Each path below is one point turned by a fixed rotation once a step. After each direction that follows a path, write how fast that rotation turns it, in deg/step (0 if it stays still).
Each turn is a multiple of 5 degrees from 10 to 175, or 0.
Each row of a path follows its step; steps can be skipped.
Rotation 1:
step 0: [-12.9,7.0,14.7,-2.3,1.3,-5.7,20.3,-4.4,-15.2,-12.6,-15.3,14.1,11.4,-22.6,2.6,-1.5,0.5,10.1,-3.6,-5.8,-5.6,-13.7,-36.8,18.6,-1.4,-11.6,28.4,6.2,27.0,-0.3,-5.4,-8.2,16.8,4.9,-3.7,-10.6,-1.5,10.5,36.0,32.9,6.0,-0.4,-22.7,3.3,16.1,18.2]
step 4: [22.2,-0.7,-13.6,30.3,-1.7,14.5,-9.0,-6.3,0.9,25.6,9.6,8.8,-4.5,-2.0,-6.2,12.9,20.1,17.2,-26.8,9.5,-18.2,-3.5,33.8,4.8,-3.0,4.7,0.0,-12.4,-2.2,11.0,5.3,-4.6,37.9,-1.5,9.6,2.7,2.5,20.2,20.3,9.9,-28.8,3.5,-0.5,-0.7,-7.1,17.7]
step 5: [13.0,26.4,12.4,9.6,-9.1,2.5,-18.8,24.2,-8.9,5.7,-9.6,29.4,4.6,-11.7,9.5,-10.9,-8.7,-15.9,21.5,-17.0,-6.3,-1.4,-21.8,16.7,-27.2,-19.7,4.6,-0.3,11.0,-11.4,12.2,0.5,11.2,-3.2,13.2,6.4,6.3,41.9,4.4,5.0,-18.3,9.4,2.0,-13.5,1.5,19.4]
step 11: [-7.6,-15.6,-7.1,9.5,-4.6,-8.5,3.3,4.7,-9.9,25.4,-11.2,-15.3,6.7,1.4,-6.9,-17.8,-12.6,11.3,19.5,5.8,1.6,-24.1,-12.1,36.8,-4.9,19.5,20.6,-8.8,17.9,-25.0,-12.4,9.6,-3.9,8.3,-3.5,-16.6,-21.4,32.1,6.6,15.6,3.4,-29.1,-12.4,-4.2,-4.8,4.1]
step 12: [-20.6,2.2,-6.3,-32.4,-14.3,1.6,6.0,4.1,-4.4,-5.7,-17.3,20.3,-9.4,6.8,9.2,11.0,43.9,11.4,16.2,5.5,15.0,-10.6,-2.5,5.8,26.8,23.7,18.5,-3.8,23.3,-19.2,5.1,0.4,14.3,-0.2,9.1,11.0,-31.3,-0.5,-11.9,-3.4,-23.2,2.4,12.0,3.1,-0.1,6.5]
step 13: [-13.3,6.2,-4.8,-5.3,-4.8,15.9,15.9,-17.8,-5.0,11.1,-7.3,-4.2,-0.3,2.3,0.8,-18.0,-3.8,2.0,13.6,12.1,-6.4,1.3,-5.3,39.4,13.8,9.8,-10.7,5.0,31.0,8.2,-0.2,30.4,7.3,11.3,35.1,-23.9,9.8,-2.2,15.2,-1.9,5.5,29.3,1.9,1.5,-16.2,-25.7]
step 14: [-10.6,15.3,-10.8,-1.8,3.8,-21.3,4.9,19.7,24.3,2.3,9.8,15.9,-15.6,30.3,22.3,-8.8,18.8,9.8,5.4,11.1,-13.5,1.3,-24.5,6.6,-8.4,18.3,-0.8,-13.0,5.3,-6.8,2.4,-25.8,13.5,-0.8,2.3,-34.9,-4.7,-11.6,23.4,26.5,-15.7,-5.0,4.0,10.9,-12.6,-21.0]
step 15: [6.7,-6.2,12.6,13.3,-12.8,-4.9,8.2,-8.4,-0.7,-1.3,-16.6,6.1,28.5,-6.0,19.6,16.3,-6.3,13.6,-18.3,-11.1,-23.4,-24.2,2.5,1.9,20.3,16.9,2.6,-7.4,29.2,14.4,19.7,-25.1,25.3,11.8,20.5,-3.5,7.5,3.2,4.4,17.4,-8.9,27.3,-5.9,21.1,4.4,0.8]
step 18: [-26.3,14.2,-7.2,-17.2,-2.4,30.2,10.6,-7.1,-29.4,-7.8,-26.4,17.2,-27.2,-16.4,-1.5,-4.1,5.9,-9.3,-26.1,-10.4,5.9,0.0,3.1,26.1,-9.3,11.7,4.3,13.6,-4.6,20.1,12.4,7.2,29.0,-5.1,14.8,-9.5,19.5,21.2,-3.8,17.5,2.0,-7.6,-0.9,7.6,2.1,-12.3]
Speeds:
[-2.6,-0.5,-5.0,-8.3,3.5,1.2,2.6,-6.2,-4.9,-0.4,-3.4,5.6,-5.8,-1.0,-5.5,-4.0,-1.9,-1.7,-0.8,5.3,5.8,0.2,-7.6,4.7,4.7,-3.9,5.0,3.8,0.0,-4.8,-3.4,-3.6,-0.7,-8.1,-6.2,-7.4,3.4,-3.0,-0.3,-5.1,-4.4,11.6,-1.5,0.3,-4.6,2.9] => 60
[-5.1,-4.6,-1.4,-0.7,9.4,3.1,0.0,-2.6,-0.8,2.0,10.0,3.8,3.5,7.6,6.2,4.8,2.4,6.7,-4.7,2.7,7.2,-3.6,-0.9,-6.4,-3.8,2.5,1.8,-1.9,-0.7,0.3,3.0,-6.6,-3.2,-2.7,4.6,9.6,-6.6,4.7,0.3,-0.5,-6.2,5.8,2.1,-2.0,-4.6,1.6] => 140
[1.8,-2.7,-1.8,7.5,-4.9,-4.7,0.0,1.6,-1.6,9.4,-0.7,-1.9,1.2,-5.1,2.8,-0.9,-3.3,-0.7,3.7,-0.8,-1.7,1.9,-2.5,-1.1,-2.4,2.0,0.9,7.8,-5.6,-9.1,-1.1,6.4,5.1,-9.2,4.0,4.9,-9.4,-4.3,-0.7,-9.9,-1.2,-1.5,5.3,2.0,-7.8,2.2] => 20
[1.4,2.1,-5.4,4.5,2.1,-3.0,6.9,-4.8,-11.4,4.1,0.6,-10.7,-3.3,-0.1,-4.1,1.0,1.7,1.9,-8.5,-5.6,6.0,5.1,-1.4,0.6,-1.9,4.6,-0.3,-3.2,-1.4,-1.2,-4.1,3.6,0.0,0.3,2.1,-2.3,5.4,0.8,4.6,8.9,-5.3,-6.7,-1.0,-6.2,-7.0,-0.8] => 155
[1.5,3.0,-3.6,4.4,4.2,-1.1,-1.4,-5.9,-6.8,-4.7,2.5,3.4,3.2,0.1,-5.0,3.2,-2.5,-4.6,9.1,2.7,-1.6,3.6,6.8,4.0,-3.9,-2.4,-2.6,-4.2,-10.1,-2.0,-6.4,1.2,-2.7,-2.6,3.0,0.4,-4.9,2.5,-11.0,6.4,-7.1,1.4,-1.9,5.6,7.3,0.3] => 25
[-9.6,-5.3,-2.5,7.5,7.8,-0.5,0.7,8.1,1.3,-6.0,-3.1,0.5,-2.3,4.9,0.8,-4.5,-5.6,5.8,4.2,3.8,-4.4,-0.3,-1.8,-3.3,-2.6,-1.8,-6.7,5.7,3.1,-5.6,-6.1,7.2,-3.1,-3.7,-5.6,-0.4,-1.2,1.0,7.0,6.9,1.3,0.2,-4.5,-5.8,2.5,0.7] => 135
[6.9,-4.9,4.3,-2.4,-1.1,5.3,3.9,3.7,2.9,1.3,-2.5,2.6,-6.9,8.6,-7.1,-1.3,-4.7,-4.8,-2.2,-7.5,2.4,4.3,3.7,-3.0,4.0,-7.7,-0.3,-3.3,0.1,-0.4,8.4,3.0,-3.1,-8.4,4.9,0.3,-7.8,3.0,2.7,3.1,-0.5,-2.1,-9.0,4.0,-3.7,-0.3] => 25
